Each row has a name. After each piece below comes the name of the row it's from, unless a question asks for something else. Each question is about the rows just above it.

[-0.48  0.11 -0.25  0.81 -0.07  0.75 -1.67 -0.56 -0.03  1.06  0.25  0.06
 -0.07  0.00  0.20 -0.09 -0.11  0.00 -0.06  0.12  0.05  0.13  0.22 -0.06
 -8.33  0.16  0.97  0.18  0.41  0.42 -2.23 -0.05  0.03  0.83 -1.01  0.80
  0.74  0.52  0.32  0.02 -0.36 -1.48 -2.03 -0.12] -> gudev
[-0.99 -1.27 -0.28  0.13 -0.04 -2.87  1.71 -0.48 -0.01 -0.31 -0.08  0.17
 -0.16  0.58  0.00 -0.05 -0.21  0.22 -0.05  0.02 -0.01 -0.06 -0.62 -0.08
 -3.64 -0.12 -1.74 -0.31  0.41  0.18  0.39  0.99  0.03  0.08 -1.75  0.74
 -2.10  0.48 -0.08  0.39 -0.26  0.01  0.05 -0.43] -> bapo
[ 0.36 -1.34  0.71 -0.01  0.11  2.96 -0.22 -0.84  0.08  0.21  0.18 -0.14
 -0.03  0.12 -0.12 -0.02  0.19 -0.38  0.09  0.11  0.13 -0.14  0.52 -0.19
  1.70  0.97  0.07  0.37 -0.25 -0.20  0.26 -1.95  0.48 -0.06 -1.73  0.05
  2.73  0.71  0.01 -0.11  0.52  1.22 -2.82  0.45] -> nake
[ 0.77 -1.75  0.54  1.24 -0.09  2.30  0.12  0.86 -0.02  2.15  0.06  0.23
 -0.03  0.45 -0.20 -0.07  0.13  0.04  0.11  0.01  0.05 -0.13 -0.48 -0.09
  1.70 -0.25  0.97  0.48  0.37 -0.20 -1.95  0.26  0.07  0.18  0.15 -0.58
  0.27 -0.30  0.21  0.10 -0.14 -0.18  1.21  0.57] -> sufol
[ 1.55 -0.18  0.34  0.20  0.05  1.62 -0.43  0.95  0.01  0.86 -0.11 -0.03
  0.09  0.06 -0.27 -0.05  0.51 -0.15  0.07 -0.07 -0.05 -0.20 -0.27  0.01
  6.73 -0.16 -0.13 -0.10 -0.58 -0.36  0.63 -0.13  0.17 -0.80  1.17 -0.87
  0.02 -0.35  0.16 -0.28  0.51  3.30  0.47  0.61] -> pib
Give the next 3 entries after [ 0.20  0.05  1.62 -0.43  0.95  0.01  0.86 -0.11 -0.03].
[ 0.09  0.06 -0.27]
Where do [ 0.05 -0.13 -0.48] appear?
sufol
How many entries does [ 1.55 -0.18  0.34  0.20  0.05  1.62 -0.43  0.95  0.01  0.86 -0.11 -0.03
  0.09  0.06 -0.27 -0.05  0.51 -0.15  0.07 -0.07 -0.05 -0.20 -0.27  0.01
  6.73 -0.16 -0.13 -0.10 -0.58 -0.36  0.63 -0.13  0.17 -0.80  1.17 -0.87
  0.02 -0.35  0.16 -0.28  0.51  3.30  0.47  0.61] have?
44
The next 3 entries after [-0.48 -0.09]:
[ 1.70 -0.25  0.97]
q: [-0.25  0.81]
gudev
q: [ 1.70 -0.25  0.97  0.48  0.37 -0.20 -1.95  0.26  0.07]
sufol

